In the data rows, 500 means zero.
Here are some points:
array([386, 656, 525, 385, 707, 446, 387, 497, 429, 660, 520, 556, 389,
       453, 386, 628, 639, 536, 555, 511, 386, 626, 538, 388, 572, 388,
       416, 387, 388, 553, 396, 385, 386, 503, 494, 388, 391, 451, 388,
       472, 442, 390, 473, 480, 385, 572, 612, 424, 692, 388, 678, 607,
       672, 429, 389, 386, 383, 390, 590, 600, 508, 389, 722, 475])
array([890, 386, 386, 843, 387, 386, 387, 387, 390, 388, 387, 387, 846,
       827, 859, 388, 391, 390, 389, 387, 979, 386, 773, 999, 389, 388,
       390, 982, 969, 386, 387, 854, 837, 386, 389, 869, 391, 388, 946,
       382, 798, 390, 809, 963, 863, 387, 386, 999, 385, 388, 385, 386,
       388, 785, 824, 861, 798, 390, 389, 387, 386, 784, 856, 389])
array([673, 386, 386, 747, 387, 386, 387, 387, 390, 395, 387, 387, 540,
       585, 518, 403, 391, 390, 389, 387, 727, 399, 387, 745, 389, 388,
       390, 620, 593, 386, 387, 599, 623, 386, 389, 418, 391, 388, 713,
       382, 894, 422, 665, 892, 596, 387, 386, 536, 385, 388, 385, 386,
       388, 522, 450, 668, 544, 409, 463, 387, 386, 837, 867, 389])
array([611, 386, 386, 645, 387, 386, 387, 387, 390, 388, 420, 387, 465,
       489, 577, 388, 391, 588, 438, 387, 459, 386, 656, 577, 511, 442,
       390, 579, 467, 571, 406, 385, 386, 386, 549, 388, 391, 560, 529,
       382, 590, 535, 648, 630, 649, 387, 553, 545, 385, 495, 385, 386,
       412, 545, 450, 407, 383, 394, 389, 387, 472, 389, 388, 389])
array([386, 546, 756, 385, 904, 778, 836, 974, 867, 841, 978, 999, 389,
       389, 386, 771, 787, 848, 719, 894, 386, 480, 387, 388, 640, 721,
       933, 387, 388, 678, 818, 385, 386, 945, 638, 388, 661, 883, 388,
       632, 385, 777, 389, 385, 385, 665, 817, 388, 727, 873, 703, 735,
       727, 386, 389, 386, 383, 763, 719, 645, 828, 389, 388, 767])
array([500, 386, 386, 777, 387, 386, 387, 387, 390, 388, 524, 387, 389,
       612, 386, 388, 692, 769, 636, 387, 518, 386, 438, 388, 522, 388,
       390, 387, 526, 682, 387, 385, 386, 386, 522, 415, 391, 388, 388,
       382, 474, 390, 656, 508, 456, 474, 386, 530, 385, 388, 434, 386,
       459, 840, 389, 386, 383, 546, 389, 387, 386, 389, 388, 389])
array([432, 386, 453, 385, 409, 386, 508, 479, 432, 388, 517, 387, 430,
       389, 483, 388, 427, 390, 392, 530, 553, 405, 468, 401, 389, 424,
       454, 545, 465, 386, 387, 385, 386, 464, 476, 388, 627, 388, 414,
       382, 508, 439, 568, 385, 465, 439, 389, 390, 409, 421, 433, 564,
       437, 447, 409, 444, 426, 440, 496, 461, 421, 389, 460, 394])
array([386, 616, 707, 385, 668, 386, 637, 649, 776, 681, 870, 668, 389,
       389, 386, 566, 435, 827, 545, 522, 386, 386, 387, 523, 860, 818,
       786, 387, 388, 523, 807, 385, 386, 651, 679, 388, 653, 633, 388,
       575, 385, 773, 389, 385, 385, 536, 667, 388, 518, 767, 711, 530,
       625, 386, 389, 386, 383, 594, 500, 534, 717, 389, 388, 592])
array([386, 723, 386, 601, 713, 421, 621, 502, 426, 388, 387, 501, 389,
       389, 386, 428, 391, 390, 700, 483, 386, 611, 387, 388, 424, 627,
       402, 387, 445, 703, 387, 385, 700, 476, 389, 445, 531, 388, 454,
       553, 385, 413, 389, 629, 385, 649, 483, 493, 434, 616, 746, 478,
       528, 386, 501, 386, 577, 484, 389, 756, 518, 389, 590, 389])
array([394, 386, 396, 479, 387, 674, 588, 737, 675, 388, 537, 522, 407,
       389, 474, 581, 510, 568, 473, 574, 476, 469, 387, 388, 550, 388,
       559, 387, 388, 498, 683, 487, 392, 663, 392, 388, 555, 539, 388,
       382, 385, 390, 469, 412, 385, 426, 529, 581, 728, 488, 473, 386,
       680, 478, 389, 416, 383, 603, 389, 457, 405, 389, 389, 818])
array([818, 386, 386, 685, 387, 386, 387, 387, 390, 388, 387, 387, 753,
       682, 776, 388, 391, 390, 389, 387, 810, 386, 823, 822, 389, 388,
       390, 788, 676, 386, 387, 744, 672, 386, 389, 840, 391, 388, 759,
       382, 654, 390, 716, 734, 751, 387, 386, 714, 385, 388, 385, 386,
       388, 726, 764, 811, 717, 390, 389, 387, 386, 832, 732, 389])
array([386, 693, 656, 385, 704, 423, 387, 589, 390, 470, 496, 601, 389,
       389, 386, 673, 625, 399, 718, 387, 386, 607, 387, 388, 556, 540,
       568, 387, 388, 462, 474, 385, 386, 537, 659, 388, 481, 439, 388,
       408, 385, 406, 389, 385, 385, 636, 542, 388, 483, 511, 656, 558,
       423, 386, 389, 386, 383, 527, 722, 429, 602, 389, 507, 389])
array([386, 672, 615, 385, 751, 513, 387, 662, 700, 646, 549, 425, 389,
       389, 386, 682, 794, 704, 571, 686, 386, 632, 387, 388, 586, 407,
       595, 387, 388, 718, 513, 385, 386, 620, 610, 425, 485, 606, 388,
       478, 385, 583, 422, 385, 385, 621, 630, 388, 912, 577, 711, 620,
       800, 603, 389, 386, 383, 394, 724, 557, 394, 389, 437, 563])
array([636, 386, 386, 922, 387, 386, 672, 387, 462, 388, 601, 387, 826,
       999, 477, 388, 391, 582, 389, 387, 665, 386, 746, 388, 389, 388,
       390, 781, 462, 413, 387, 670, 419, 518, 389, 680, 391, 640, 388,
       382, 629, 482, 566, 643, 690, 387, 386, 546, 385, 388, 385, 386,
       566, 827, 919, 543, 764, 390, 389, 387, 386, 846, 548, 449])
array([386, 718, 671, 385, 700, 547, 796, 566, 604, 730, 885, 514, 389,
       389, 386, 588, 655, 776, 598, 481, 386, 710, 387, 388, 681, 820,
       556, 450, 388, 576, 684, 385, 386, 748, 681, 388, 512, 472, 388,
       543, 385, 694, 389, 385, 385, 634, 799, 388, 587, 479, 659, 525,
       724, 386, 389, 386, 383, 710, 709, 443, 784, 389, 388, 451])
array([442, 386, 386, 484, 387, 386, 387, 387, 390, 388, 387, 387, 563,
       497, 517, 420, 391, 390, 439, 387, 536, 394, 595, 412, 389, 388,
       427, 496, 624, 386, 391, 493, 518, 526, 389, 423, 427, 388, 573,
       422, 638, 390, 389, 619, 584, 387, 386, 493, 405, 388, 538, 439,
       388, 459, 490, 493, 701, 390, 477, 451, 386, 504, 606, 389])
array([386, 746, 826, 385, 774, 698, 387, 647, 823, 783, 698, 626, 389,
       389, 386, 561, 893, 700, 784, 686, 386, 688, 387, 388, 636, 614,
       490, 387, 388, 692, 586, 385, 386, 527, 809, 388, 643, 667, 388,
       581, 385, 503, 530, 385, 385, 891, 895, 388, 716, 606, 814, 563,
       681, 408, 389, 386, 383, 575, 725, 736, 514, 389, 389, 832])
array([734, 386, 386, 606, 387, 386, 387, 387, 390, 388, 387, 387, 744,
       701, 719, 388, 391, 390, 389, 387, 658, 386, 767, 622, 389, 388,
       390, 834, 701, 386, 387, 708, 706, 386, 389, 672, 391, 388, 798,
       382, 606, 390, 778, 675, 770, 387, 386, 768, 385, 388, 385, 386,
       388, 750, 654, 681, 668, 390, 389, 387, 386, 702, 722, 389])
array([386, 671, 901, 385, 815, 999, 925, 940, 926, 795, 886, 872, 389,
       389, 386, 828, 871, 958, 767, 850, 386, 966, 387, 388, 993, 954,
       993, 387, 388, 768, 832, 385, 386, 999, 927, 388, 900, 997, 388,
       826, 385, 981, 389, 385, 385, 923, 799, 388, 898, 867, 810, 848,
       954, 386, 389, 386, 383, 999, 969, 954, 994, 389, 388, 955])
array([386, 958, 831, 385, 803, 753, 735, 763, 772, 608, 837, 718, 389,
       389, 386, 727, 745, 646, 882, 688, 386, 787, 387, 388, 626, 803,
       628, 387, 388, 819, 811, 385, 386, 579, 799, 388, 847, 704, 388,
       866, 385, 744, 389, 385, 385, 742, 787, 388, 783, 735, 772, 820,
       523, 386, 389, 386, 383, 913, 746, 754, 735, 389, 388, 683])
array([386, 493, 472, 385, 516, 541, 530, 453, 458, 388, 387, 497, 476,
       389, 461, 569, 420, 434, 510, 564, 420, 549, 469, 388, 490, 589,
       487, 393, 588, 386, 387, 388, 386, 565, 389, 388, 566, 594, 493,
       628, 385, 412, 389, 474, 385, 387, 386, 388, 623, 522, 711, 513,
       421, 386, 469, 404, 525, 390, 655, 588, 386, 544, 388, 433])
array([386, 696, 679, 385, 755, 644, 575, 725, 646, 487, 634, 587, 389,
       389, 386, 598, 589, 647, 582, 757, 386, 726, 387, 388, 534, 700,
       700, 387, 388, 656, 689, 385, 386, 708, 680, 388, 797, 620, 388,
       697, 385, 607, 389, 385, 385, 726, 567, 388, 706, 686, 719, 810,
       588, 386, 389, 386, 383, 624, 763, 684, 779, 389, 388, 645])
array([386, 886, 890, 385, 864, 965, 662, 822, 999, 920, 701, 767, 389,
       389, 386, 747, 885, 772, 844, 838, 386, 888, 387, 388, 889, 668,
       590, 387, 388, 625, 691, 385, 386, 927, 804, 388, 801, 692, 388,
       771, 385, 573, 389, 385, 385, 947, 998, 388, 906, 744, 890, 769,
       798, 386, 389, 386, 383, 568, 887, 999, 695, 389, 388, 818])
16 more points follow, each with its number after it:
array([465, 393, 433, 411, 446, 559, 411, 406, 492, 399, 387, 391, 519,
       389, 523, 388, 401, 390, 389, 444, 475, 422, 489, 448, 443, 388,
       452, 512, 417, 386, 476, 420, 386, 388, 490, 438, 454, 389, 478,
       382, 385, 398, 465, 459, 516, 387, 386, 480, 385, 395, 385, 476,
       388, 459, 451, 547, 551, 390, 481, 387, 386, 520, 429, 389]) 0
array([486, 386, 386, 385, 387, 386, 461, 387, 390, 388, 387, 387, 488,
       615, 577, 388, 391, 390, 389, 387, 704, 386, 475, 666, 389, 388,
       473, 760, 553, 412, 387, 437, 471, 413, 389, 608, 391, 388, 399,
       382, 616, 390, 615, 639, 760, 387, 386, 728, 385, 388, 385, 386,
       388, 554, 519, 625, 586, 390, 389, 387, 393, 533, 520, 389]) 1
array([386, 704, 758, 385, 540, 629, 419, 448, 776, 472, 628, 425, 389,
       389, 407, 850, 566, 456, 587, 517, 386, 620, 387, 388, 389, 750,
       638, 387, 388, 653, 690, 385, 386, 414, 489, 388, 693, 870, 388,
       774, 385, 640, 389, 385, 385, 409, 675, 388, 731, 594, 411, 550,
       388, 386, 416, 435, 383, 619, 568, 810, 552, 389, 388, 728]) 2
array([386, 667, 642, 385, 711, 675, 717, 727, 633, 572, 682, 594, 389,
       389, 386, 504, 681, 495, 643, 698, 386, 674, 387, 388, 629, 702,
       538, 387, 388, 680, 658, 385, 386, 748, 756, 388, 658, 551, 388,
       716, 385, 626, 389, 385, 385, 606, 625, 388, 684, 565, 624, 742,
       678, 386, 389, 386, 383, 612, 666, 697, 611, 389, 388, 623]) 3
array([509, 386, 386, 417, 387, 386, 396, 387, 390, 411, 387, 387, 587,
       513, 773, 432, 422, 390, 467, 387, 645, 395, 580, 425, 458, 388,
       390, 562, 618, 386, 387, 527, 386, 386, 389, 605, 391, 388, 635,
       382, 447, 390, 454, 625, 580, 387, 386, 596, 387, 388, 385, 386,
       388, 412, 628, 503, 567, 390, 476, 387, 386, 389, 441, 389]) 4
array([612, 399, 439, 554, 387, 386, 400, 387, 390, 388, 387, 387, 584,
       706, 477, 388, 391, 390, 389, 387, 406, 386, 485, 611, 389, 388,
       390, 387, 572, 386, 387, 517, 700, 386, 389, 518, 466, 388, 549,
       447, 507, 390, 413, 687, 523, 387, 386, 676, 385, 395, 385, 415,
       388, 509, 621, 549, 567, 477, 389, 387, 398, 681, 491, 389]) 5
array([609, 386, 386, 516, 387, 386, 387, 472, 390, 388, 387, 387, 642,
       456, 738, 388, 571, 390, 419, 387, 534, 386, 489, 427, 389, 388,
       390, 665, 551, 386, 387, 588, 445, 386, 456, 644, 457, 388, 518,
       382, 385, 390, 664, 459, 461, 387, 386, 572, 390, 388, 437, 386,
       388, 559, 454, 621, 531, 390, 411, 387, 386, 538, 390, 389]) 6
array([386, 552, 785, 385, 697, 551, 495, 581, 610, 554, 543, 678, 389,
       389, 386, 699, 512, 495, 699, 723, 386, 623, 387, 413, 588, 556,
       591, 387, 388, 576, 725, 385, 386, 574, 752, 388, 650, 543, 388,
       674, 385, 509, 389, 385, 385, 600, 517, 388, 631, 581, 667, 654,
       473, 386, 389, 386, 383, 555, 731, 532, 514, 389, 388, 518]) 7
array([489, 386, 386, 564, 387, 386, 387, 387, 390, 388, 387, 387, 591,
       530, 513, 508, 391, 390, 389, 387, 623, 448, 477, 503, 389, 388,
       390, 520, 607, 386, 387, 450, 623, 386, 389, 545, 391, 388, 643,
       382, 385, 390, 494, 514, 548, 387, 386, 576, 385, 388, 385, 386,
       388, 414, 418, 386, 579, 390, 389, 387, 386, 390, 448, 389]) 8
array([689, 386, 386, 659, 387, 386, 387, 387, 390, 388, 387, 387, 731,
       722, 784, 388, 391, 390, 389, 387, 559, 386, 798, 832, 389, 388,
       390, 804, 635, 386, 387, 628, 646, 386, 389, 729, 391, 388, 811,
       382, 680, 390, 717, 736, 789, 387, 386, 651, 385, 388, 385, 386,
       388, 727, 747, 703, 708, 390, 389, 387, 386, 875, 621, 389]) 9
array([446, 386, 386, 689, 387, 386, 618, 387, 430, 388, 387, 387, 655,
       764, 540, 388, 391, 573, 389, 387, 638, 386, 782, 570, 389, 388,
       450, 512, 528, 386, 387, 489, 450, 386, 389, 392, 391, 388, 564,
       382, 448, 390, 745, 873, 800, 387, 386, 855, 385, 388, 385, 386,
       418, 750, 871, 651, 661, 390, 389, 387, 487, 607, 388, 389]) 10
array([486, 386, 386, 522, 387, 386, 387, 387, 390, 388, 387, 410, 768,
       582, 575, 388, 391, 390, 389, 387, 466, 386, 616, 567, 389, 388,
       390, 542, 647, 386, 387, 629, 651, 386, 389, 620, 391, 388, 716,
       382, 564, 390, 610, 654, 557, 387, 386, 665, 385, 388, 385, 386,
       388, 510, 506, 589, 550, 390, 389, 387, 386, 631, 535, 389]) 11
array([629, 386, 386, 748, 387, 391, 387, 387, 390, 436, 393, 387, 605,
       739, 386, 388, 507, 478, 389, 637, 410, 386, 737, 388, 389, 388,
       390, 511, 388, 648, 387, 433, 386, 386, 494, 645, 391, 388, 388,
       382, 902, 773, 689, 385, 385, 528, 605, 401, 385, 571, 385, 520,
       866, 887, 682, 555, 383, 405, 482, 458, 386, 626, 618, 497]) 12
array([724, 544, 386, 452, 468, 386, 387, 504, 390, 528, 387, 387, 423,
       585, 603, 560, 493, 569, 594, 397, 572, 591, 765, 418, 563, 388,
       390, 492, 471, 504, 387, 385, 593, 386, 389, 700, 391, 388, 546,
       382, 573, 390, 498, 584, 617, 387, 420, 484, 553, 436, 410, 466,
       468, 528, 670, 478, 888, 390, 545, 387, 386, 389, 663, 389]) 13
array([494, 513, 457, 639, 387, 386, 387, 387, 390, 500, 587, 387, 389,
       656, 654, 388, 391, 390, 389, 387, 487, 427, 442, 669, 389, 388,
       473, 643, 393, 386, 387, 385, 858, 386, 418, 547, 391, 388, 388,
       382, 645, 486, 611, 501, 385, 413, 399, 389, 385, 388, 385, 386,
       388, 622, 620, 452, 383, 469, 494, 387, 507, 530, 512, 389]) 14
array([563, 386, 386, 531, 387, 386, 387, 387, 390, 388, 387, 387, 756,
       615, 550, 388, 391, 390, 389, 387, 627, 386, 694, 710, 389, 388,
       390, 614, 768, 386, 387, 630, 656, 386, 389, 624, 391, 388, 676,
       382, 682, 390, 669, 815, 610, 387, 386, 582, 385, 388, 385, 386,
       388, 564, 579, 717, 680, 390, 389, 387, 386, 785, 573, 389]) 15
Which three of these numbered points are nearest to each point below, looking only along the 4 directions in which the first points spread most? Their numbers follow each, nearest first.
array([416, 612, 634, 385, 551, 661, 464, 564, 607, 405, 685, 482, 389,
       389, 414, 388, 486, 429, 716, 461, 386, 605, 388, 388, 389, 740,
       483, 387, 388, 400, 443, 385, 386, 453, 686, 388, 567, 585, 388,
       668, 385, 390, 389, 385, 385, 589, 553, 388, 647, 537, 672, 729,
       547, 415, 389, 386, 383, 552, 508, 713, 455, 389, 388, 478]) > 7 2 3
array([386, 507, 472, 385, 765, 444, 389, 466, 596, 439, 506, 387, 514,
       389, 469, 423, 506, 421, 423, 464, 386, 422, 472, 398, 389, 388,
       563, 434, 444, 426, 424, 385, 386, 478, 503, 395, 442, 503, 397,
       474, 391, 452, 455, 385, 513, 429, 451, 388, 539, 565, 588, 491,
       435, 412, 474, 394, 383, 390, 435, 387, 537, 389, 598, 389]) > 0 14 8
array([502, 386, 386, 601, 387, 392, 612, 387, 456, 388, 387, 387, 723,
       850, 496, 476, 391, 390, 389, 387, 564, 386, 762, 450, 562, 388,
       725, 591, 388, 386, 387, 385, 386, 386, 389, 629, 391, 416, 438,
       382, 475, 535, 649, 534, 851, 387, 531, 730, 385, 490, 385, 386,
       388, 709, 980, 753, 680, 390, 389, 387, 386, 565, 388, 389]) > 10 1 6
array([579, 386, 386, 534, 387, 386, 387, 466, 390, 388, 387, 387, 625,
       575, 595, 388, 391, 390, 389, 387, 590, 386, 634, 643, 389, 388,
       390, 619, 544, 386, 387, 626, 632, 386, 389, 505, 391, 388, 693,
       382, 560, 390, 504, 687, 735, 387, 386, 576, 404, 388, 385, 406,
       388, 586, 540, 580, 638, 390, 389, 387, 386, 479, 566, 389]) > 11 1 5
array([585, 386, 386, 598, 387, 465, 399, 550, 390, 388, 387, 387, 446,
       404, 699, 388, 391, 402, 389, 387, 421, 386, 387, 534, 389, 388,
       425, 480, 478, 386, 387, 776, 637, 398, 459, 673, 391, 553, 634,
       382, 674, 529, 419, 598, 465, 409, 386, 424, 385, 615, 435, 386,
       482, 576, 496, 540, 718, 390, 389, 387, 542, 511, 484, 544]) > 14 5 4
array([561, 416, 386, 581, 387, 386, 387, 387, 390, 388, 387, 387, 472,
       453, 597, 388, 391, 390, 389, 387, 572, 386, 621, 521, 389, 388,
       390, 583, 690, 410, 387, 630, 658, 386, 427, 683, 391, 388, 674,
       382, 551, 390, 389, 601, 564, 387, 386, 586, 385, 388, 385, 386,
       388, 431, 491, 677, 600, 390, 389, 387, 386, 546, 675, 389]) > 11 5 1
array([386, 789, 660, 385, 854, 894, 680, 811, 732, 743, 867, 775, 389,
       389, 386, 843, 920, 721, 849, 819, 386, 869, 387, 388, 720, 796,
       999, 387, 388, 765, 835, 385, 386, 812, 999, 388, 715, 702, 388,
       635, 385, 834, 389, 385, 385, 854, 879, 388, 780, 881, 857, 764,
       729, 386, 389, 386, 383, 819, 768, 873, 922, 389, 388, 715]) > 3 2 7
array([572, 664, 551, 669, 387, 786, 387, 602, 390, 845, 387, 556, 626,
       389, 632, 639, 391, 390, 693, 633, 386, 530, 387, 388, 574, 528,
       390, 399, 604, 550, 486, 590, 386, 386, 560, 592, 391, 614, 388,
       591, 385, 390, 543, 411, 769, 859, 607, 466, 459, 740, 385, 386,
       402, 390, 590, 416, 448, 625, 389, 559, 444, 475, 827, 642]) > 13 2 7
array([645, 386, 386, 576, 387, 386, 387, 387, 390, 388, 387, 387, 610,
       612, 630, 388, 391, 390, 389, 387, 690, 386, 556, 693, 389, 388,
       390, 554, 710, 386, 387, 797, 705, 386, 389, 736, 391, 388, 745,
       382, 704, 390, 438, 682, 607, 387, 386, 771, 385, 388, 385, 386,
       388, 512, 438, 622, 612, 390, 389, 387, 386, 775, 463, 389]) > 15 11 1
array([904, 386, 637, 612, 387, 537, 387, 590, 707, 618, 387, 604, 899,
       389, 386, 532, 391, 501, 389, 582, 509, 528, 387, 388, 569, 566,
       390, 387, 505, 818, 818, 767, 524, 386, 389, 930, 391, 430, 388,
       382, 737, 816, 999, 385, 485, 449, 961, 388, 505, 388, 385, 386,
       423, 428, 721, 616, 483, 584, 593, 438, 386, 815, 537, 868]) > 12 13 14
array([386, 513, 386, 612, 520, 746, 992, 542, 643, 667, 387, 387, 389,
       528, 386, 388, 662, 999, 491, 615, 386, 527, 449, 388, 584, 388,
       754, 387, 388, 999, 387, 385, 386, 660, 414, 388, 391, 617, 388,
       382, 385, 390, 502, 528, 574, 737, 473, 433, 482, 388, 782, 799,
       901, 409, 389, 386, 383, 832, 389, 444, 686, 389, 388, 685]) > 2 7 3
array([695, 386, 386, 575, 387, 386, 387, 387, 390, 388, 409, 387, 651,
       608, 595, 388, 391, 390, 389, 387, 740, 414, 580, 627, 389, 445,
       474, 697, 558, 386, 400, 467, 539, 386, 479, 388, 391, 388, 563,
       382, 799, 786, 602, 619, 538, 474, 403, 557, 385, 477, 385, 386,
       388, 521, 716, 604, 485, 390, 389, 387, 386, 584, 516, 389]) > 1 11 5
array([476, 386, 386, 385, 478, 386, 474, 589, 390, 537, 387, 647, 389,
       591, 421, 388, 502, 390, 389, 520, 688, 386, 473, 684, 422, 388,
       503, 596, 415, 386, 387, 626, 520, 610, 389, 470, 435, 406, 434,
       441, 571, 390, 430, 436, 547, 387, 386, 437, 427, 388, 385, 386,
       388, 528, 607, 435, 518, 390, 393, 387, 393, 389, 587, 401]) > 14 0 8
array([386, 730, 607, 514, 666, 687, 387, 387, 593, 547, 496, 441, 389,
       421, 386, 388, 564, 590, 406, 530, 386, 670, 387, 388, 476, 388,
       655, 387, 388, 660, 387, 385, 386, 555, 659, 388, 392, 495, 388,
       406, 385, 438, 703, 385, 385, 754, 734, 388, 627, 388, 752, 609,
       718, 625, 389, 443, 383, 418, 554, 765, 386, 389, 440, 785]) > 7 2 3
array([531, 386, 386, 571, 387, 386, 387, 387, 390, 388, 387, 387, 490,
       695, 482, 388, 391, 390, 389, 387, 561, 386, 559, 678, 389, 388,
       432, 746, 683, 386, 387, 504, 501, 386, 389, 500, 391, 388, 592,
       382, 504, 390, 706, 752, 533, 387, 386, 629, 385, 388, 385, 386,
       388, 544, 389, 635, 543, 390, 389, 387, 386, 556, 410, 389]) > 1 11 5
array([582, 386, 460, 563, 387, 386, 387, 387, 401, 388, 387, 387, 642,
       515, 434, 388, 391, 390, 389, 387, 386, 386, 551, 502, 389, 593,
       390, 661, 458, 448, 461, 475, 688, 386, 486, 624, 400, 388, 596,
       382, 535, 459, 503, 571, 676, 457, 473, 573, 385, 399, 385, 386,
       388, 487, 611, 669, 506, 390, 389, 387, 386, 757, 572, 389]) > 5 1 4
array([653, 447, 451, 663, 387, 386, 387, 387, 390, 388, 387, 387, 600,
       437, 742, 388, 391, 390, 389, 387, 511, 386, 592, 729, 389, 388,
       390, 526, 554, 386, 387, 609, 549, 386, 389, 633, 391, 388, 622,
       382, 628, 390, 389, 612, 503, 387, 386, 539, 385, 388, 385, 386,
       388, 626, 536, 714, 526, 390, 389, 387, 386, 748, 626, 389]) > 11 1 5
array([793, 386, 386, 849, 387, 386, 387, 387, 390, 388, 387, 387, 641,
       686, 852, 388, 391, 390, 389, 387, 739, 386, 814, 793, 389, 388,
       390, 695, 877, 386, 387, 786, 701, 386, 389, 686, 391, 388, 756,
       382, 754, 390, 731, 672, 683, 387, 386, 764, 385, 388, 385, 386,
       388, 754, 731, 825, 780, 390, 389, 387, 386, 631, 777, 389]) > 9 15 10
array([386, 424, 386, 605, 387, 386, 387, 387, 390, 388, 387, 534, 563,
       575, 496, 388, 462, 390, 389, 387, 386, 386, 482, 524, 389, 388,
       390, 387, 516, 386, 387, 456, 671, 386, 400, 618, 391, 388, 497,
       382, 466, 390, 529, 576, 385, 387, 386, 507, 385, 388, 486, 386,
       388, 566, 391, 486, 594, 390, 389, 387, 386, 634, 543, 389]) > 8 4 14
array([386, 599, 386, 385, 577, 386, 506, 488, 501, 499, 419, 634, 389,
       389, 406, 643, 492, 413, 713, 437, 386, 527, 387, 388, 563, 423,
       535, 387, 571, 510, 387, 389, 430, 710, 389, 388, 426, 507, 421,
       691, 385, 390, 389, 503, 385, 492, 560, 388, 522, 446, 577, 490,
       475, 386, 393, 386, 481, 581, 557, 712, 443, 389, 473, 389]) > 7 2 0
array([682, 386, 386, 712, 387, 386, 387, 387, 390, 388, 387, 387, 790,
       817, 862, 388, 391, 390, 389, 387, 860, 386, 853, 793, 389, 388,
       390, 879, 909, 386, 387, 881, 811, 386, 389, 721, 391, 388, 801,
       382, 694, 390, 818, 828, 848, 387, 386, 852, 385, 388, 385, 386,
       388, 768, 779, 795, 721, 390, 389, 387, 386, 735, 791, 389]) > 9 15 10
array([386, 593, 555, 385, 637, 691, 663, 529, 658, 527, 572, 575, 389,
       389, 386, 577, 548, 549, 468, 645, 386, 495, 387, 388, 607, 647,
       677, 387, 388, 507, 626, 385, 386, 588, 573, 388, 571, 637, 388,
       556, 385, 529, 389, 385, 385, 614, 469, 388, 558, 489, 677, 655,
       525, 386, 389, 404, 383, 523, 547, 654, 615, 389, 388, 704]) > 2 7 3
array([798, 386, 386, 673, 387, 386, 387, 387, 390, 388, 387, 387, 644,
       999, 697, 388, 391, 390, 389, 387, 751, 386, 875, 750, 389, 388,
       390, 816, 713, 386, 387, 871, 934, 386, 389, 755, 391, 388, 690,
       382, 901, 390, 904, 816, 841, 387, 386, 862, 385, 388, 385, 386,
       388, 829, 842, 862, 899, 390, 389, 387, 386, 753, 850, 389]) > 9 15 10
array([760, 386, 386, 757, 387, 386, 387, 387, 390, 388, 387, 387, 756,
       808, 737, 388, 391, 390, 389, 387, 818, 386, 677, 785, 389, 388,
       390, 858, 681, 386, 387, 863, 793, 386, 389, 702, 391, 388, 922,
       382, 836, 390, 669, 718, 825, 387, 386, 694, 385, 388, 385, 386,
       388, 788, 620, 712, 861, 390, 389, 387, 386, 686, 781, 389]) > 9 15 10
array([730, 386, 386, 669, 387, 386, 387, 387, 390, 388, 387, 387, 738,
       872, 690, 388, 391, 390, 389, 387, 846, 386, 695, 794, 389, 388,
       390, 839, 587, 386, 387, 816, 391, 386, 389, 691, 391, 388, 759,
       382, 582, 390, 809, 672, 909, 387, 386, 746, 385, 388, 385, 386,
       388, 603, 783, 726, 720, 390, 389, 387, 386, 862, 605, 389]) > 9 15 10
array([714, 509, 459, 716, 387, 386, 387, 435, 390, 642, 387, 406, 579,
       788, 589, 448, 391, 527, 389, 491, 449, 386, 706, 388, 629, 388,
       390, 439, 709, 581, 387, 772, 604, 386, 389, 890, 391, 388, 507,
       543, 464, 390, 825, 515, 396, 387, 541, 675, 645, 398, 385, 386,
       427, 645, 846, 461, 642, 390, 507, 555, 386, 772, 731, 543]) > 13 10 12
array([769, 386, 512, 801, 387, 386, 387, 387, 390, 388, 387, 387, 676,
       723, 857, 388, 391, 390, 389, 387, 623, 386, 809, 999, 389, 388,
       390, 387, 999, 386, 387, 999, 999, 386, 389, 963, 391, 388, 999,
       382, 999, 390, 472, 927, 814, 387, 386, 865, 385, 388, 385, 386,
       388, 637, 824, 919, 938, 390, 389, 387, 386, 999, 999, 389]) > 9 15 10
array([386, 585, 612, 385, 587, 532, 600, 636, 570, 530, 713, 621, 389,
       389, 502, 601, 567, 484, 613, 533, 386, 438, 387, 388, 527, 616,
       580, 387, 388, 661, 605, 385, 386, 510, 620, 388, 601, 676, 388,
       685, 385, 566, 389, 385, 385, 663, 590, 388, 543, 576, 514, 729,
       410, 386, 389, 386, 383, 643, 474, 548, 669, 389, 388, 527]) > 2 7 3
array([423, 386, 386, 385, 387, 386, 387, 387, 459, 388, 387, 549, 634,
       499, 737, 491, 391, 390, 389, 428, 559, 386, 602, 485, 389, 388,
       390, 546, 505, 386, 387, 569, 386, 386, 389, 466, 391, 388, 566,
       382, 444, 390, 585, 444, 681, 387, 403, 538, 479, 388, 385, 386,
       388, 398, 517, 653, 413, 390, 394, 436, 386, 661, 464, 425]) > 4 14 6
array([481, 386, 386, 596, 387, 386, 387, 387, 427, 388, 387, 387, 669,
       638, 555, 388, 391, 390, 389, 387, 575, 386, 462, 661, 389, 388,
       390, 552, 539, 386, 387, 670, 607, 386, 389, 504, 391, 388, 735,
       382, 561, 390, 550, 551, 644, 387, 386, 624, 385, 388, 385, 386,
       388, 446, 424, 558, 584, 390, 389, 387, 386, 593, 495, 389]) > 1 11 5
array([999, 386, 386, 822, 387, 386, 387, 387, 390, 388, 387, 387, 702,
       855, 824, 388, 391, 390, 389, 387, 999, 386, 999, 778, 389, 388,
       390, 749, 999, 386, 387, 756, 820, 386, 389, 804, 391, 388, 883,
       382, 829, 390, 725, 688, 790, 387, 386, 817, 385, 388, 385, 386,
       388, 999, 892, 634, 713, 390, 389, 387, 386, 681, 999, 389]) > 9 15 10
array([648, 386, 386, 768, 387, 386, 387, 387, 390, 388, 387, 387, 680,
       792, 882, 388, 391, 390, 389, 387, 823, 386, 689, 900, 389, 388,
       443, 879, 850, 386, 387, 679, 936, 386, 389, 842, 391, 388, 972,
       382, 670, 390, 669, 784, 675, 387, 386, 854, 385, 388, 385, 386,
       388, 749, 484, 758, 663, 390, 389, 387, 386, 756, 723, 389]) > 9 15 10
array([572, 423, 386, 636, 387, 386, 387, 387, 390, 514, 387, 387, 476,
       745, 541, 388, 391, 390, 389, 518, 499, 411, 578, 388, 439, 388,
       390, 704, 568, 386, 387, 612, 645, 470, 389, 653, 391, 388, 545,
       481, 488, 390, 558, 560, 595, 387, 386, 541, 448, 388, 489, 386,
       388, 618, 506, 494, 619, 390, 465, 486, 386, 522, 766, 413]) > 1 11 5
